rotation steps, each row followed by its count of steps
The counts run from 0 to 81.
[  6   6   7  -3  19  -9   0  23  16   3 -11   8  22  16] => 41
[ -6   6  19   3  13  27  -5  -1   4 -32  -1 -14 -18  -1] => 22
[ -1  -3   5   5   0  -4  -9  38 -25  12 -17 -11  13 -14] => 74
[  6  10  -9 -15  -4  26  15  12  -3 -36 -11   7 -10   0] => 60
[  0 -23   3   0  -7  -2  -8 -25 -10  12  -1 -15   6 -16] => 30
[  5 -16   4  -5 -17  20  -4 -28  -5   4  -6 -16   7 -13] => 66
[  4 -12  -3   5 -23  -5  -2  -9 -28  21 -13 -17   2 -24] => 70
[  5 -11   2  -7 -10 -15 -21  37  11  -5  -3   1  18  11] => 79
[ 24 -17  -1 -14 -11 -10 -14  14  22  -5  13   8  15  18] => 43
[ -9  20 -13  19   2  -9  13  -6   9  20  12  31   2  -8] => 50
[ -2  11   0  -5   5 -15   5  -6  23   3  -6  32  21   4] => 46
[ 18  13   2 -10  31  -7  -6  15  12 -11   2   4   2  21] => 4
[-11 -20   8  12   8 -13  -7  15 -23  23  -7 -20   0  13] => 35
[ -5 -18  11   0  -4  25  -4 -26   5 -27  -3 -21   6   2] => 26
[  1 -11  27  -6   2   6  -3 -27  -8   0  -7 -23   2  -6] => 67
[  1  -3   9  -7  -5  29  -1   8   1 -30 -11  -5   2 -14] => 24
[ 10 -20   8 -19   0  -7 -16  17  22  -6   4  -5   8  12] => 80
[ -4  -1  18   8   9  -3 -12  -4 -26  28  -9 -17  -6  -2] => 72
[-12  10 -23  13 -18 -10  13  -9   0   8   8  23   4 -12] => 51
[  6   5  15  -6  11  25   4 -22   4 -18  -3 -14  -8  -1] => 63
[ 19  -9  -6 -15 -15  28   9   1   4 -31   1   1  -6 -10] => 61
[ -1   9 -25   4 -27  -9  13  -9  -8  12  21  18 -20  -7] => 52
[ 20  -4  -2 -22 -12 -10  -1   6  15  -8   4  15  23   3] => 6
[ -4  30 -17  13   1   3  14   8 -16 -13  -3  10 -16  -3] => 55
[ -2 -21  13 -10 -25   7   3 -17  -8  -1 -11  -3  18 -19] => 29
[ -6  31  -4  13  -4   1  15  -1 -10  11  -4  14 -10 -24] => 14
[  4  23   7  -1  -1  -4   8 -19  23  -7  16  27  12  -3] => 9
[-13   9  15  14   9  -9 -11  16 -23  14 -18 -12  -1 -11] => 73
[ 20   7  -3 -18  18 -14   3  17   5   2  22   5  -7  29] => 3
[  0 -20  11   2  -6  -5 -10  -6 -26  23  -8 -24  -4  -4] => 71
[-12  32  -4   9   7  -4   2 -16   4  13  19  11 -17 -12] => 13
[ 14   0  -3 -10   6 -14  -6  25  20  -9  -3  15  21  23] => 42
[ -1  -3  12  -3  11  -5 -19  37   9  -6 -21   6  12   9] => 78
[ 18  -4 -20 -19  10 -14  -5  34 -10  12   2   8  -3  17] => 2
[-17  -7  16  13   3  -4  -2 -24  -9  23 -12 -13  13  -7] => 31
[ 10  -7  -2  -5  14 -10 -13  -3  28   1  21   7  11  19] => 44
[  1  11  -4  11  13  15  10   2 -10 -19  15  -8 -26  10] => 58
[  9   1 -14 -12   4  -2  -1  26   1   2 -16   9   9  10] => 1
[  3   6 -15   5 -18   4  -9   1 -15   9  17  -3 -33 -11] => 16
[  4   3 -26   3  -7  19  15  19 -21  -9  -4  10 -23  -4] => 56
[  3   1 -10  -9 -26   7   6 -15  12  22  25  22  -6 -14] => 11
[ 12   2 -14   0 -12 -16  -3 -16  13  10  29  22  -1  -5] => 48
[-14  -9   8   8 -17  13   7 -18   1  -6 -21   0  24 -12] => 28
[ 13   6   1 -17   4  -7   1  -6  18  -3  24   4   5   9] => 7
[ -2 -15  21  -5  26 -16 -14  -1  24  -6   7   8   7  24] => 81
[-15   1  17   2   5  13   3 -28  10 -12 -19 -11  16  -1] => 27
[ -4  28 -12  16   7  12   3  13 -18  -3   2  -4 -25 -16] => 18
[ -8  -6  -3  -5   2  11  -5   1  -4 -22   6 -14 -29   6] => 21
[  4   6 -13 -16 -16 -18   5  -7  14   4  20  28  14  -2] => 47
[ 13 -19   0 -13  11 -13 -17  21   1   1   5  -1  -1  13] => 39
[ -4  -1  10   2  17 -15 -19  21   4   3  -9 -17  10  19] => 77
[ -9   0   6  12   5  -1  -2  -5 -13  25 -26  -6  20 -17] => 32
[ 13  25   1 -14  20 -10   6   3  24 -17   2  25  16  15] => 5
[ -4  17  -1  22   3  13  -7  -1 -13   1  15 -12 -35   4] => 17
[ -8  -5   4   1   4 -16   5  32 -20  17 -32  -2  12  11] => 37
[ 10  -5   9  -1  31  -5 -12  19  13  -8   4 -12   3  23] => 40
[  4 -30  -8   0  -5 -16  -9  -1 -18  23  -8  -6   8  -6] => 34
[ -3  14  -1   4  11  23   9   2   3 -22   0   1 -19  -1] => 59
[  6   3  -2   3  25 -13   1  31 -23   5  -6   6   3  11] => 0
[  5   8  -6  10  -9  13   9  13  -9 -13 -11   6 -23 -13] => 19
[ -4  10  -8  11 -23   7  12   2 -19  10   7  14 -27 -10] => 15
[ 14  18   5  -2  12  -7   2 -26  27  -2  25  10   2   7] => 8
[ 13   0 -20  -9  -6  15  10   6  -4 -14  12  -4 -35   9] => 57
[ -9 -26  -9   8 -10  -7   0  -7 -22  25 -20  -7  18 -14] => 33
[  5 -15  11 -21   5  24   4 -21   3 -19   5 -20 -18  -5] => 62
[  2   8  12   6   5  22  -4   2   7 -39 -15  -6 -10 -14] => 23
[ 10  23  -5  -1 -17   4   6 -21  14  10   9  35   6  -8] => 10
[  6  15 -15   6  -5  -5   8 -10 -16   7  17   2 -24   1] => 53
[ -5  -4   9   3 -14  -5   6  -7 -15  14 -19  -4  20 -26] => 69
[  5 -14 -11  -8   0 -12  -8  34  -5  14 -13  -3   5   8] => 38
[  7  -6  13 -13 -24  13  15 -18   9  -3  -7 -13  13 -20] => 65
[  0  -5   5   6  18  -9  -4  19 -17  17 -21 -12   2   7] => 36
[ -3  25 -22  16  14 -13  11   3 -18   3   9   6 -28   0] => 54
[ 15 -16  -1  -6  -8 -17 -20  32 -16  17  -2 -19  -5   0] => 75
[  7  10   9   3   4 -11  10  -4  34   5  10  12  17  20] => 45
[  1 -27  12  -3  -9  22  -3  -7  10 -16  -1 -22  -5  -7] => 25
[  7  13  -4   3  -4  -1  11 -22   2  14  22   2 -14 -15] => 12
[ -6  17  -4  12   0 -16  10 -18  14  10  30  10  -7   2] => 49
[  3  -8  -1   3  13 -11 -27  19  -1   6  -2 -23  -7  20] => 76
